rotation steps, each row followed by its count of steps:
The counts run from 0 to 296.
[176 147 114 113 169  95  97  95 116 117 127 130  90 108 113  95  99 157
 183 178  89 160 125 124 152 122 145 146  83 144 125 132 146 129 141 139
  97 171 144 138 117 158  75 132 150 114 134 141 162 152  99 176 131 154
 106 140 155]	33
[142 167  90 109 156 112 134 123 170 120 118 110 111 120 102 161 138 112
 126 156 126 152 140 118 117 112  89  60 154 106 119  88 151 162  96  97
  85 145 139 103 120 111 130 153 122 101 157 135 172  88 131 155  93 148
  77 108 134]	280
[127 179  99 128 162 125 126 175 139 105 126 111  98 140 127  99 164 116
 138 174 118 177  97 177 153 114  90  95 142 111 126  97 148 154 107 114
 119 143 130 133 117 155 110 141 139 104 130 107 130 149 131 144 113 120
  39 153 134]	84
[132 159 155 108 118  93  88 121 103 128 125 116  88 117  81 114 142 161
 149 172 123 178  80 128 142 128 165 140  78 107 116 117 146 117 106 147
 139 174 110 143 152 167  67 133 130 144 133 162 121 131 116 138 130 142
  92 144 152]	238
[119 148 100  78 163 100 107 124 146  86 140 113 131 107 139 131 150 167
 106  99 120  97 115  75 105 137  75 108 118 148 128 121 134 163 129 116
 108 131 124 137 146 119 169 178 136 155 190 173 188 119 142 126  95 130
 105 124 118]	133
[207 115 112 127 164 153 112 149 187 154 121 126 127 103 122  87 100  97
 145 139  88 131 123 139 174  76 115 147 110 136 129 130 144  88 130 115
 120 156 130 125 124 121 108 124 146  85 110 129 157 140 145 181 134 132
  89 127 111]	19
[173 109 119 147 174 139 112 164 128 163 128 120 149  81 131 117 121 114
 136  93 123  86 102 132 143  90 135 114 146 148 154 139 173 103 216 122
 119 134 136 116 148 118 131 152 176 102  97 162 127 125 128 156 118  89
 101 116 118]	211
[205 145 119 135 160 112  96 169 111 128 159 123 106  96 106  89 110 122
 150 159  85 107  92 152 157  97 135 134 124 114 140 123 202 114 131 135
 149 169 110 163 146 134 134 112 149 116 141 154 141 126 140 164  99 133
 116 152 134]	225
[117 152 119 140 138 118  97 147 161 108 101 109 124 146 104 143 156 142
 159 171 110 174 127 114 152 123 126 136 152 151 136  91 113  84 119 143
  76 118 153 102 121 127  63 173 136 113 120 200 131 147 108 180 160 112
 100 146 133]	296
[180 132 140 141 128 123 105 136  98 125 111 190 154  83 160  99 135 150
  91 124 162 122 128 131 119 112 150 160 128 187 108 143 108 162 144 120
  83 112 119 117 139  96 129 174 148 154 145 145 151  56 137 153 115 157
 114 108 102]	117
[134 130 136 131 136 124 107 149 116 129 107 211 185 102 141 122 127 127
 102 133 152 152 125 136 107  99 156 159 137 201 113 119 106 132 111 110
 104 110 159 126 158  81 119 153 150 131 138 176 156  72 125 146 153 156
 128 123 111]	110
[135 146 150  94  63 103  88 153 121 136 125 177 150 104 102 142 140 138
  89 115 191 154 106 100 122  79 172 111  78 147 124 128 146 120 134 162
 134 140 114 121 137 119 119 147 116 136 139 165 126  91 114  89 138 134
  95 115 143]	249
[ 78 118 144 104 130 113 105 160 145 145 125  68 105  96  90 107 130 146
 125 125 107 124 114 113 157 109 116 119 112 104 125 103  94  92  95 133
 101 128  92 123 132 122  79 144 148 130 125 163 106 172 171 173 138 108
  66 112 113]	150
[136 159  71 113 179 126 123 183 104 112 142 138 116 121 131 103 123  91
 138 150 127 152 114 173 129 106  72  89 120  97 143 104 165 145 161 118
 140 141 113 135 120 119 130 137 159  93 137  99 120 141 150 142 107 135
  46 130 136]	78
[180 133  95 119 123 170 135 126 125 142 114 145 112  94 134 109 126 104
  95 146 144 113 141 145 110 118  96 117 117 103 144  90 124 147 192 111
 131 173  72 107 112  99 128 133 151  92 133 113 138 107 127 148  94 123
  45  91 126]	269
[215 119 117 151 170 135  95 159 159 139 134 106 127 111 122  90 127  97
 155 131  86 118  81 146 168  96 121 130 128 123 139 144 174  96 173 135
 135 155 116 145 149 140 126 149 152 119 121 151 126 135 131 172 115  94
  90 121  97]	217
[141 135 115 114  89 112  80 164 117 133 126 162 128  99  95 153 162 153
 109 148 167 138 134  70 164 128 161 145  69 136 161 117 161 138 163 187
 165 148 110 139 116 100 102 130 136 137 126 148 127 162 101 141 132 129
 102 158 150]	49
[136 117 126 145 166 139 113 137 174 159  95 102 147 103 118 153 166 149
 139 100 145 125  65 108 159 100 114 113 146 159 105 149 138 109 161  96
  98 129 170 102 150 147 125 170 164 140  97 152 133 111 127 162 127  83
 109  85  88]	207
[134 150 161 113 116  92  78 118  93 128 137 133  96 106  94  99 138 144
 138 151 131 173  88 131 128 109 169 135  74 101 126 116 151 121 122 167
 145 171 107 140 149 164  70 135 146 138 128 163 116 136 113 142 132 154
  88 151 168]	239
[116 124  99 111 110 134 111 140 126 158  91 125 134 123  99 172 170 170
  99 164 175 147  91  98 153 131  99 146  95 138 134 117 113 108 161 124
 145 165 127 134 123 104 110 145 119 142 131 102 102 107 145 170 115  89
  75  70  88]	61
[ 71 131 130  79 124  86 120 152 137 139 119 104 142 104  89 126  85 145
 135 114 110 114 115 124 120  72 119  86 120 139 111 119 107  80 102 130
  69 116 139 124 129 106 108 144 134 121 142 173 106 121 164 156 156 100
 103  74 104]	155
[168 141 129 127 135 126 105 119 110 113 101 178 149 104 165 111 141 166
 100 125 151 140 112 128 123 121 131 158 124 195 101 144  91 151 139 108
  76 114 131 122 147 112 132 187 143 165 152 144 156  62 129 151 115 148
 115  93  96]	118
[113 167 135 147 120 134 121 180 116 120 107 133 125 112 121  98 154 113
 128 147 111 157 144 174 125 111 159 108 151 122 156  77 139 137 116 145
 117 141 114 140 138 137  84 144 142  73 126 166 139 149 117 158 130 112
  58 198 164]	93
[166 162 117 106 155  81 102  85 142 110 118 137 102 110 109 109 102 169
 169 168  97 160 101 124 159 100 130 137 109 161 107 136 145 135 104 118
  70 168 180 133 115 152 102 132 126 122 141 134 167 109 112 176 124 140
 130 124 136]	31
[143 111 122 137 189 147 113 141 164 167 107  89 141 113 122 142 166 143
 152 119 131 131  70 114 164 111 109 127 140 151 112 142 133 108 179  96
 116 139 163 106 140 151 114 170 173 139  97 151 129 132 117 168 133  79
  95  91  94]	208
[ 84 197 106 118 153 118 144 164 125 103 106 120 114 141 112 131 152 147
 140 165 106 174 110 163 115 120 116  93 165 139 130  88 143 136  92  99
  99 145 165 144 130 160  98 149 129  92 136 167 155 126 120 144 133  98
  65 161 144]	90
[ 77 119 120  88 169 124 107 142 142 113 153  75 102  99 103 105 154 146
 118 118 113 110 112  91 142 120  81 144 107 103 143  92 114 116 108 133
 130 128 102 122 132 120 103 133 169 139 136 177 138 193 156 164 124 131
  72 142 135]	143
[104 118 125 133 144 164  93 144 175 169  74 128 135 108  98 168 179 131
 137 129 146 145 120  99 158 127 138 116 102 101 103 126 129 187 125 118
 170 151 127 105 145 118 108 160 190 148 110 128 152 150  96 160 125 141
  96 135 125]	194
[108 173 108 113 166  99 123 126 159  99 134 122 122 115 108 153 150 130
 147 144 137 159 126 117 122 100  98  87 167 135 125  84 151 136  92 120
  63 113 182  90 108 118 114 145 140  97 134 175 166 115 120 162 128 145
 107 139 156]	287
[ 72 151 144 104 136 149 122 150 154 150  96 131 149  83 125 140 154 168
 111  69 184 100 118 109 115  77 112  94 124 144 107 125 162 117 153 106
 112 143 163  68 144 133 143 141 162 115 115 149 164 120 135 103 120 123
  93 136 165]	0
[170 150 111 118 144 110 116 126 108 108 117 142 134  94 162 121 134 174
 104 106 137 100 137 106 104 150 123 123 120 168 119 144 122 173 166 111
  85 135 109 132 150 115 160 192 133 164 181 156 175  69 136 135  82 135
 107 109 110]	125
[117 167 132 146 117 102 112 139 150 104 108 123 137 116 109 151 155 148
 131 145 127 150 133 111 146  92 135 104 177 161 132  94 143 110  94 155
  46 104 166  95 114 118  95 164 115 100 133 190 140 109 115 173 138 113
 112 145 147]	294
[ 96 194 115 122 138 102 135 167 110  84 120 143 133 118 134 111 147 132
 125 126 131 148 106 170 106  84 112  83 168 142 135  94 164 145 107 126
  86 127 171 135 116 143 131 133 136  82 136 148 149 111 129 138 128 111
  78 164 174]	88
[155 176 124 108 120  64  99 102 115 116 119 143 117  91  96 142 110 179
 150 143 121 140 136  99 135 117 172 106 105 149 123 145 175 157 127 149
  83 160 160 141 126 141 112 146 114 120 156 149 170  94 101 158 117 138
 134 140 164]	37
[206 136 103 129 174 139 119 135 142 146 130 127  88  93 107  83  93 137
 160 176  79 141 135 141 175 115 140 147 107 144 122 130 157 119 126 104
 110 170 122 136 119 126  92 108 143  99 120 135 163 132 128 188 112 150
 103 139 128]	26
[ 91 144 128 121 113 139 103 139 136 151  71 170 160  79 113 163 136 133
 126 102 151  95 144 110 106 104 154  91 118 112 117 122 156 203 140 136
 151 154 141 119 139 107 150 144 183 123 136 144 177 118  91 139 116 139
 132 134 163]	190
[170 166 127 110 124  69 101 109  98 114 133 160 113  79 104 115  97 162
 155 137 116 124 147 109 135 110 178 108 105 144 137 138 172 160 148 161
  82 162 150 142 117 130 113 132 131 105 146 156 163 108  98 161 117 146
 131 148 180]	36
[123 146 105  91 133 123 110 177 148 128 102 144 127 150 112  99  65 134
 160 160  88 153 102 155 164  81 110 116 101 147  92 145 102 101 101 122
  89 121 116 128 110 108 105 142 148 144 136 141 113 151 130 134 176 123
 103  80  83]	164
[127 159 105 142 174 131 115 166 138 119 134 109  95 107  95 133 152 124
 151 170 115 158 157 125 151 132 135 104 163 116 144  78 146 119 124 135
  88 115 128  97 108 116  72 147 154  99 108 180 137 163 108 169 138 145
  76 168 155]	290
[154 145 112  94  96 169 135 152 154 148 112 153 117 125 109 152 151 159
  79 159 176 162  91 108 143 115  99 140  90 152 110 120 103 106 146  91
 136 161  95 100 117 105 121 141 114 146 129 132 129 101 117 103 128 108
  64  74  91]	259
[115 166 127 145 123 106 108 140 160 103  98 110 131 138 107 149 166 153
 142 157 122 171 125 117 145 109 127 117 170 159 131  92 126 101  95 147
  58 110 166 102 119 130  79 169 123 112 133 194 133 121 115 178 153 110
 104 144 140]	295
[189 123 109 129 154 149 127 150 213 163 104 104 134 115 107 119 113 126
 142 132  94 145 115 126 176  88 111 129 120 151 112 133 135  88  99  87
 101 164 146 123 138 129 113 138 120  92 128 137 167 116 140 170 135 108
  97 103  89]	17
[156 157 128 108 168 103  91 120 105 113 147 129  90 115 101  88 121 147
 166 171  96 154  63 146 149 111 122 162  98 118 125 109 178 112 111 129
 148 175 125 159 144 165  95 111 149 134 136 160 141 145 126 162 127 143
 107 153 145]	231
[122 145 133 134 108 123 116 181 121 133 105 181 178  98 118 127 125 114
 120 129 129 153 158 152  91  92 194 128 148 167 140  99 128 126 105 137
 120 123 144 144 165  98 101 148 134  83 139 195 153  95 123 153 152 131
 108 161 142]	102
[115 147 126  99  97  92 105 174 144 125 107 145 141 121 107 113  70 130
 132 122 109 126 111 147 150  53 127  86 117 147  96 145 117 104  92 136
  68 108 131 122 116 102 124 144 133 136 149 146 108 111 146 135 160 111
 120  76  93]	162
[109 130 130  90 123  91 102 150 146  95 150 106 124  71 125 114 161 152
  78  87 141  78 117  85 136 102  93 111 124 116 134 108 148 156  97 148
 107 120 112 130 136 104 164 151 144 140 168 168 162 133 163 156  99 131
  97 148 145]	139
[ 72 124 117  76 165 110 113 134 156 107 143  70  99 107 104 121 162 165
 112 119 117 113  96  80 141 123  69 139 106 119 124  96 112 122  91 123
 120 131 111 127 136 131 116 149 154 150 151 171 149 177 156 167 122 122
  82 132 124]	142
[149 149 110  94  96 151 133 111 131 125 109 180 140 103 147 128 130 134
  70 120 178 114  93 128 100  71  81 133 118 152 125 105 117 122 177 105
 113 159 125 105 106 104 154 131 136 110 140 126 141  74 126 129 117 104
  81  67 119]	264
[157 141  80 113 168 140 121 112 150 120 136 135 115 111 134 115 122  76
 132 142 122 133 141 137 106 110  78  99 122  80 149  81 136 154 163 116
 130 155 107 102 111 106 118 140 164  76 139 116 160 138 127 161 102 149
  48 119 148]	276
[106 133  86  92 138 106 122 132 110 140 100 139 156 116 122 162 128 146
 121 140 167 122  89 119 110 101  78 102 113 136 136 123 125 117 177 107
 118 153 152 138 127 104 143 143 122 117 151 109 114  76 165 155 113  88
  81  54  98]	67
[151 156  86 110 158 122 128 121 141 112 132 139 126  95 129 133 120  85
 121 123 137 118 148 131  95  90  95  64 151  99 144  81 164 166 136 118
  99 146 131 106 110  97 154 136 142  72 151 134 167  93 134 156  92 148
  78 112 156]	278
[135 135 121 111  73  98  81 161 115 124 128 172 144  80 100 152 161 158
  94 135 172 124 132  77 158 106 160 147  74 145 154 123 161 132 159 196
 152 133 124 136 115  92 124 133 133 136 127 148 124 137 106 145 130 124
 112 148 152]	50
